(in the rows, 128 means zero)
The rows of R fall into 4 groups, and each row is roughly a mix of its group's hidden directions.
R:
[[104  85 135 142 110 172 119 123 118 185 123]
 [152 127  62 124 167 100 154 147 121 122 130]
 [ 95 136  87 146 128 125 138 105 163 181 104]
 [119 135 156 153 125 127 181  81 129  90 109]
 [133 112  93 148 161 106 176  92 135 101 152]
 [ 93 186 126 143 139 133 148 112 157 156  94]
 [183 122  96 144 139 122 149 173  94 114 118]
 [112 131 154 176 108 175 158 127 120 142  91]
 [157 115 141 113 113 128 103 168 143 170 179]
 [121  71 112 116 160 174 120 122  99 144 148]
 [ 99 132 119 192 133 145 155 119 126 162  95]
 [ 84 140 144 158 115 135 160  94 165 165 128]
 [149 105 162 125 111 153  89 172  89 127 148]
 [ 85 102 128 153 124 159 123  75 127 154 100]
 [113 145 154 143 123 164 136 183  91 139  95]
 [102 117  78 120 124 163 126 102 138 159  82]
 [125  98 148 173 123 156 142  78 135 126 168]
 [136 172 118 140 100 144 150 177 107 136  86]
 [155 125  91 111 163  69 142 128 119 101 109]
 [163 142 124  58 112 121 119 151 144  99 134]
 [ 87 124 140 173 138 171 111 116 132 174 132]
 [ 95 137 121 142 128 125 133  65 169 163 119]
 [ 95 142 137 178 141 133 169  81 143 130 111]
 [ 75 146 103  96 116  94 150 105 160 119 118]
 [101 113 176 128 143 173 108 111 146 132 171]
 [104  92 135 167 115 169 134 102  92 141  96]
 [ 97 118 172 130 125 150 171  90 143 110 160]
 [ 92 147 162 172 143 146 153  83 150 130 135]
 [104 148 130 173 121 171 140 145 143 173 101]
 [125  94 129 127 117 158  88 107 139 186 155]
 [ 90 134  78 111 144  96 139  91 159 144 135]
 [133  98 107 113 126 138  71 165 103 162 143]
 [149  73 106 139 138 117 153 108 129  97 175]
 [134 114  55 105 120 114 121 161 132 157 139]
 [154 121 137 101 122  90 158 105 114  67 126]
 [103 161 117 157 127 166 121 114 160 181 116]
 [ 87 133 164 146 117 134 141  64 152 122 136]
 [142 143 159 100 116 107 154 119 137  61 150]
 [145  94  94  95 139  81 137 130 106  86 117]
 [132 139 182 104 133 124 128 100 142  84 172]
 [148 132 164 117 105 135  97 166 135 171 171]
 [105 147 154 142 127 170  72 107 128 163 123]
 [102 108  86 132 122  93 147 111 162 177 118]
 [141 152  88 110 158  88 160 155 120 103 101]
 [127  78 111 124 121  98 128 143 140 187 155]
 [ 92 103 160 109 131 164 107 118 154 131 178]
 [158  81 114 109 110 120 152 168 130 158 163]
 [123 141  63 108 130 133 119 147 153 167  97]
 [126  83  81 124 146 169  99  99 116 145 120]
 [125  88  80 105 108  80 115 102 143 132 141]
 [ 93 153  93 155 141 146 136  95 137 143  77]
 [ 95 130 164 152 148 153  95 114 141 155 175]
 [166 148 146 130 117 144  80 177 123 156 148]
 [ 99 132 107 118 159 108 135  60 155 116 139]
 [ 94 150 131  95 107  78 116 100 146 127  89]
 [138 169 126 137 136  89 182 118 160  99 119]
 [125 108 169 119 162  98 114  75 138  98 138]
 [130 143 143 132 137 174  95 175  83 125 108]
 [109 109 130 136 122 131  97  57 156 153 143]
 [138 166 128 145 114 110 176 142 109  97  81]
 [116 136 163 141 105 130 173 186 108 140 109]
 [149 119 131 123 133 144 127 188  77  93 116]
 [125 140 137 114 134 109 169  71 146  80 121]
 [101  97 144 143  96 108 178 106 153 164 132]
 [138 161 123 115 111 140 142 198 109 121  96]
 [126  69 147 131  89 122 160 142 127 162 151]
 [ 90 133 145 170 114 138 141 112 152 188 125]
 [164 112 132 111 113 109 100 174 137 164 170]
 [100  77 129 143 113 152 118  79 132 166 127]
 [ 85 103 107 139 135 145 153  93 154 177 135]
 [ 89 116 156 151 103 125 137  76 156 163 126]
 [156 124 199 148 149 144 121 122 108  96 126]
 [ 91 138 130 146 127 115 138  58 162 137 114]
 [ 89 115 147 165 129 168 143  75 124 135 110]
 [139 163 105  78 142 103 114 140 175 126 153]
 [113 150 161 157 133 142 138 112  91  80  89]
 [155  93  86 101 166  99 131 151 124 106 153]
 [156 128 119  91 117  87  95 167 110 126  91]
 [124 128 196 163 112 153 134  92 125 109 129]
 [147 122 114 103 124 148  83 188 117 161 131]
 [143 139 199 153 103 113 123 156 106 115 138]
 [113 131 137 149 133 119 177  69 131  94 107]
 [ 96 111 153 152 140 189 133 108 125 164 146]
 [116 170 115  92 126 105 145 175 125 112  87]
 [153 124 138 124 117  96 175 109 110  72 108]
 [127 135 147 133 112 152 119 139 166 186 174]
 [117 110 115 137 121 166  83 163 115 181 126]
 [ 97 140 165 118 140 160 121  75 159 119 156]
 [ 93 184 143 150 142 139 138 118 123 112  78]
 [175 149 126 107 107  90  99 175 140 127 144]
 [165  97 109 102 128 133  84 131 137 151 178]
 [ 92 121 149 133 128 166 158  92 161 153 163]
 [142 146  80 114 117  83 155 154 116 113  90]
 [147 101 126 111 153 166 109 182 122 132 169]
 [136  75 165 116 134 151 128 138 104 131 181]
 [149 124  86 114 153  94 141 105 133  69 127]
 [138 133  98  82 119  89  95 165 123 143  98]
 [110 169 134 149 141 100 154  76 133 124  89]
 [117 166 179 171 122 154 124 126 105 110 100]
 [133  76  82 111 126 115 100 124  83 134 113]
 [151 131  69  99 142  95 120 169 119 139 111]
 [ 88 156 125 146 131 151 135 100 156 181 103]
 [112 125 152  98 116 193  88 126 142 146 141]
 [ 90 101 154 144 134 174 105  81 118 141 140]
 [114 118  96 151 141 132  88 163 122 187 136]
 [150 114 167 144 112 128  99 173 113 169 157]
 [ 89 162 126 163 134 166 138  94 142 146  94]
 [133 171 182 160 151 153 142 124 112 118 100]
 [ 89 147 169 151 101 126 155 117 152 173 118]
 [167  96  87 110 146 100 139 165 113 100 142]
 [134 105 121 110 138  93 146 118  95  63 108]
 [109 135  74 119 146 114 147  93 131 100  82]
 [ 97 171 166 165 123 165 143 100 136 122 110]
 [145 132 164 123 105 125 145 201 111 141 143]
 [ 90 157 146 148 123 134 120  78 163 166 117]
 [117 142 167 124 112 187 109 176 124 143 135]
 [125 162 105 126 139 101 194 154 144 124 104]]
In each list below, one row fits none of the groups, and each other row fits one group, some only roughly. Which row is it?
  Z_663: [115 143 110  84 120 128  79 167 134 170 120]
  Z_492: [133 138 145 169 122 157  90 154 116 184 119]
  Z_907: [127 178 176 136 129 109 126 152 112  81 121]
  Z_544: [159  89 123 153  98 166 122 161 112 141 165]
  Z_727: [148  99 132 120 113  71 155 114 138  84 154]
  Z_200: [146 106  67  87 136  96 103 147 114 134 121]
  Z_178: [137  99 134 126 137 154  83 130  79  81 120]
  Z_208: [120 111 182 146 111 184 109 125 130 134 159]
  Z_870: [ 97 158 107 110 131  77 158 100 140 110  96]
  Z_790: [114 158 108  95 160  77 147 124 135 104  94]
  Z_199: [139 141 174 173 139 156 167 116 110  95 122]
  Z_160: [175 132  94 103 127  89  96 169 121 116 122]
  Z_958: [111 125  67 153 163 150 128  85 140 135 118]
  Z_958
  Z_664: [164 119 136  88 119  99 100 163 112  82 140]
  Z_832: [153 123 161 121 126 170  91 183 109 140 135]
  Z_900: [151 137  91 109 160 113 133 130 116  60 122]
  Z_804: [109 103 114 132 132 167  85  88 135 174 135]
  Z_224: [169 113 149  87 105 121 113 163  96  93 138]
  Z_439: [100 132  85 138 145 120 170  89 151 139  91]
  Z_203: [107 141 120 151 144 197 113 117 134 170 124]
  Z_330: [107 130 153 154 145 119 146  55 146 119 142]
  Z_312: [110 181 140 138 137 160 128 177 116 149  98]
  Z_690: [116 122 172 171 107 181 132 103 130 140 145]
  Z_969: [105 123 100  93 149 124 118  63 158 119 139]
  Z_595: [129 138 106  94 151  71 155 134 129  85 108]
  Z_664
  Z_521: [101 124 175 148 106 154  92  97 133 167 138]
  Z_697: [ 94 146 143 178 135 166 128 108 114 151  89]
  Z_761: [168 127 143 120 103 122 105 178 120 133 180]
  Z_514: [121 121 185 156 110 166 105  93 133 145 148]
  Z_115: [ 80 112 105 151 141 151 149  88 142 169 112]
  Z_706: [ 89 110  84 142 139 125 148  93 147 168 102]
  Z_835: [169 132 155 107 117 104  91 153 135 126 181]
  Z_668: [112 137 157 127 110 181  87 151 132 171 137]
  Z_760: [120 110 144 128 109 107 106  70 165 145 166]
  Z_660: [121  62  99 136 133 162 121 107  93 124 111]
  Z_761
  Z_359: [155 110 173 109  93 155 136 142  93  91 114]
  Z_69: [ 94 103 111 163 150 157 122 106 102 163  91]
  Z_559: [ 86 147 134 139 126 181 118 120 151 174 151]
  Z_929: [109 180 165 149  97 148 126 129 122 152  89]
  Z_792: [163 131 124  93 110 127  99 196 122 134 139]
  Z_984: [159  82 112 101 103 101  78 143 119 140 135]
  Z_214: [135 127  58 123 137 105 106 140 139 164 100]
  Z_347: [131  83 163 141 118 167 108 117 133 130 180]
  Z_54: [161 137 128  99 130 114 124 193 103 103 102]
  Z_209: [102 133 143 160 137 118 189  87 140 111 147]
  Z_209
  Z_613: [104 146 111 137 145 194 120 103 151 163 129]
  Z_891: [154 151 120 104 145 136 112 198 105 134 107]
  Z_455: [134 119  83  90 140  88 142  87 134  97 114]
  Z_874: [114 125 102 119 129  78 162 101 129  84  94]
  Z_290: [149 162 102 119 156 113 153 159 114  74 109]
  Z_171: [120 102 138 128 130 181 100 140 142 157 180]
  Z_829: [109 162 168 132 128 153 164  86 161 105 122]
  Z_449: [109  96 142 141 113 127 140 128 150 193 167]
  Z_877: [120  92 150 113 119 172 116 130 133 142 191]
  Z_420: [ 86 136 155 153 113 157 129 111 141 186 110]
  Z_696: [136 129  77  96 129  94 153  94 135 101  96]
  Z_452: [147 121  63  90 134  95 110 152 126 138 116]
  Z_877
  Z_110: [ 92 131 141 150 129 134 111  53 142 122 110]
  Z_272: [111 128 136 134 118 164 109 128 145 205 135]
  Z_641: [170 152 113 101 143  97 105 124 159 110 174]
  Z_65: [158 150 110 104 155  92 160 178 124 106 129]
  Z_233: [137 117  99  91 101 131 102 191 119 151 127]
  Z_40: [148  98 178 125  99 130 111 167 100 122 161]
  Z_36: [147 106 142 159 116 188 107 146 118 153 163]
  Z_883: [ 96 149 156 163 139 186 132 101 112 124 107]
  Z_216: [125 178 149 112 134  95 126 138 118 113  67]
  Z_134: [121 150 190 153 138 123 153 109 142 102 166]
  Z_572: [ 90 129 167 159 137 167 137  76 137 128 132]
  Z_871: [ 85 133 173 158 111 130 116  75 133 125 109]
  Z_605: [118 103 180 127 128 156  88 121 105 123 173]
  Z_51: [113 100 123 149 139 104 152  63 105 101 115]
  Z_885: [133 172 109 118 154 168  95 153 134 172 122]
  Z_65
  Z_855: [136  61  87 111 131 132 130 125 116 117 167]
  Z_103: [132 148 125 154 124 103 188 109 131  97  87]
  Z_634: [140 156 107 148 117 131  90 159 146 188 115]
  Z_27: [146 170 103 115 154 110 156 164 122  84 106]
  Z_340: [113 163 109 101 150  93 170 143 133  91 100]
  Z_861: [112 178 164 150 127 178 141 103 143 110 127]
  Z_577: [106 166 164 142 116 150 111 135 148 188 131]
  Z_587: [160 123 122  94 129  89 133 141 110  64 127]
  Z_375: [142 131  69 110 147 103 170 119 165 142 131]
  Z_360: [122 113 143 161 163 130 153  67 143 115 158]
  Z_88: [ 86 174 172 150 119 144 128 127 135 159 101]
  Z_620: [146 156  76 115 152 105 142 169 112 132  93]
  Z_855
  Z_797: [127 105 152 139 122  92 109  55 137 124 124]
  Z_718: [138 108 163 105 121  98 156 120 117  68 153]
  Z_130: [110 127 188 163 122 156 153  92 121 106 132]
  Z_548: [115 144 134 133 122 168 127 164 132 198 124]
  Z_733: [106 134  93 119 128 137 147 103 187 169 147]
  Z_911: [105 110 159 160 119 156 127 126 137 191 154]
  Z_773: [133 136 151 188 117 135 137 182 105 150 122]
  Z_875: [156 142 163 127 128 128 163 181 121 104 166]
  Z_39: [111 103 169 155 119 154 153  80 103  99 120]
  Z_960: [161  59  99 108 124 126 116 130 115 123 160]
  Z_678: [126 110 162 130 106  89 123  77 143  88 149]
  Z_438: [164 139 126 117 142 135 105 191  97 133  95]
  Z_132: [ 98 172 135 144 145 173  94 119 123 152  95]
  Z_875
  Z_57: [ 98 115 112 147  93 127 128  67 153 156 147]
  Z_345: [100 150 139 114 119 161  78 138 135 183 122]
  Z_614: [ 89 150  97  96 137  80 134 101 152 133 102]
  Z_456: [120 194 153 138 114 141 143 107 159  94 117]
  Z_596: [114 180 131 166 133 173 111 121 130 143  91]
  Z_837: [120 144  77 107 127 140 101 169 131 178 124]
  Z_5: [127 134 152 177 115 149 126 185 119 166 131]
  Z_75: [134 127  67  95 130  79 111 138 131 147 110]
  Z_201: [117 109 164 167 110 141 135  64 137 124 147]
  Z_612: [103 153  96  80 131 123 122 159 133 160  87]
  Z_691: [ 96 185 171 138 130 158 146 131 130 130  99]
  Z_530: [162 105  82 109 116 116 142 184 112 114 142]
  Z_612
  Z_970: [ 93 149 118 120 159 122 121  85 178 147 158]
  Z_292: [120 104 141 145  81 170  97 127 135 169 156]
  Z_369: [163 100 134 140 110 170 103 175 102 143 148]
  Z_557: [138 149  73 104 119  85 131 135 171 147 117]
  Z_419: [115 121  83 122 126  78 124  75 144 146 117]
  Z_722: [109 110 119 139 129 185 100 133 111 181 110]
  Z_305: [144 152 156 113 116 144 135 194 105 105 100]
  Z_843: [154 156  95 125 131  72 141 132 133  97  90]
  Z_481: [106 153 153 128 129 178  97 144 159 167 149]
  Z_811: [168 110 118 109 113  72 108 172 124 134 142]
  Z_564: [116 159 139 146 151  96 169  85 158 100 139]
  Z_21: [168 145 133 136 129  77 136 185 121 117 148]
  Z_644: [108 131 105 131 138 157 105  89 158 188 125]
  Z_927: [173 114 129 111 132 105  99 170  86  97 123]
  Z_263: [122 137  79  79 152  83 126 155 136 128 114]
  Z_843
  Z_61: [ 86 137 121 150 139 153 114  68 137 140  93]
  Z_795: [150 147  74 104 134  85 155 129 145 113  97]
  Z_686: [170 104 127  90 141 140 101 158 100  98 158]
  Z_72: [160 125 153 122 132 115 114 153  80  71 121]
  Z_921: [144  92 106  94 117  62 142 138 132 110 138]
  Z_742: [ 79 135 107 152 139 156 149  90 146 161 103]
  Z_260: [127 120 106  93 131 106 105 192 105 149 106]
  Z_824: [149 120 100  89 154 100 141 180 118  93 128]
  Z_537: [109 133 159 174 127 180 126  92 134 152 145]
  Z_812: [112 117  77 152 122 106 155  78 147 152 137]
  Z_53: [173 119 147 111 114  92 118 160 120  95 172]
  Z_789: [164 105 105  89 126  76 123 152 118  94 136]
  Z_715: [162  68 134 145 105 131  94 104 118 141 156]
  Z_260
  Z_462: [127 106 129 116  85 121  67 112 131 172 123]
  Z_320: [122  86 111  98 122  87 160 117 159 141 165]
  Z_600: [ 82 135 119 152 137 163 130  87 131 153  84]
  Z_869: [145 128 179 101 114 128 141 139 139  98 185]
  Z_313: [100 151 131 131 113  94 173  88 159 103 107]
  Z_979: [168 113  89 100 136  92 164 148 142 108 153]
  Z_142: [162 146 126 109 128  88 163 177 130  95 143]
  Z_991: [107 108 145 134 111  85 154  73 134 122  90]
  Z_83: [148 153 137 116 125  67 150 127 151  84 149]
  Z_734: [154 114 140 103  98  71 129 156 148 132 166]
  Z_991
  Z_366: [147  86 163 156 126 174 123 127 116 115 170]
  Z_914: [102 138  94 106 128 134 155  94 186 147 147]
  Z_58: [157 117 177 120 104 114 101 157 111 103 169]
  Z_108: [160 164 114 125 138 110 142 176  99 118  83]
  Z_190: [103 125 134 168 139 119 171  71 123 110 108]
  Z_279: [110 142  90 126 155  94 155  75 155 118 115]
  Z_582: [ 84 144 135 172 135 167 140 100 125 155  96]
  Z_407: [130 135 112 181 125 114 167  69 131 132 127]
  Z_4: [137 122 151 117 100 169  89 180 117 157 128]
  Z_43: [137 144  73  75 136 119 102 147 157 143 124]
  Z_3: [146 120 129 142 116 142 108 111 168 193 160]
  Z_101: [123 123 124 133 137  96 123  68 131  70 120]
  Z_3
  Z_730: [153  88 169 153 139 163 117 127 115 110 171]
  Z_179: [108 118  95 120 128 166  84 145 133 183 120]
  Z_726: [ 99 157 113 111 135  80 140  85 144 120  88]
  Z_99: [149  88 148  83 124 116 137 135 129 103 183]
  Z_561: [ 98 149 165 136 132 164 150  73 155 115 127]
  Z_389: [152 139  82  87 134  96 130 122 138  78 113]
  Z_97: [164 149 140 111 139 110  89 141 115  71 152]
  Z_935: [177  81  86 132 146 120 125 148 112 124 161]
  Z_989: [160 166 150 120 130 178  90 154 115 106 138]
  Z_240: [173 114 142 106 116  89 107 174 108 108 150]
  Z_947: [111 108 168 162 132 169 130  87 141 132 166]
  Z_555: [105 126 146 155 156 164 158 102 102  85 104]
  Z_796: [165 134  82  89 120  91 130 167 128 119 109]
  Z_833: [149 154 138 155 115 132  84 173 122 175 119]
  Z_821: [139 112 106 104 118  54 148 132 131  98 119]
  Z_555
  Z_851: [105 104 132 134 109 131 124  80 163 184 143]
  Z_942: [ 98 120 140 145 128 117 114  53 143 101 120]
  Z_372: [101 166 124 144 144 107 150  84 143  92  92]
  Z_623: [152  92 137 111 108 147 114 185 105 156 154]
  Z_236: [139  58 102 124 116 105 167 132 110 115 128]
  Z_482: [138 111 137  85 128 113 156 117 129  63 156]
  Z_289: [122 111 114 111 174  87 152  93 140  91 147]
  Z_119: [172 135 122  78 120 104 143 167 125  95 148]
  Z_636: [113 127 113 157 118 120 115 138 151 206 119]
  Z_903: [139 110 156 117  90 107 140 151 151 173 172]
  Z_415: [119 125  75  88 138 108 133  82 146 117 100]
  Z_119
  Z_411: [105 101 131 140 108  90 173  81 155 118 126]
  Z_844: [ 95 126 136 150 130 141 101  54 147 134 121]
  Z_189: [110 102 128 158 113 119 133  55 149 137 146]
  Z_817: [ 92 118 168 145 109 129 148  73 156 140 148]
  Z_822: [168 109 129 109 119  73 113 167 103 104 130]
  Z_64: [ 94 167 173 151 140 143 146  83 138 123 108]
  Z_583: [ 84  92 130 132 126 121 174  87 152 149 144]
  Z_695: [179  93 127 143 135 149 137 169 100 103 154]
  Z_20: [130 134 174 132 108 131  76 107 147 155 168]
  Z_840: [127 101  71 122 122  81 151  93 141 121 140]
  Z_817
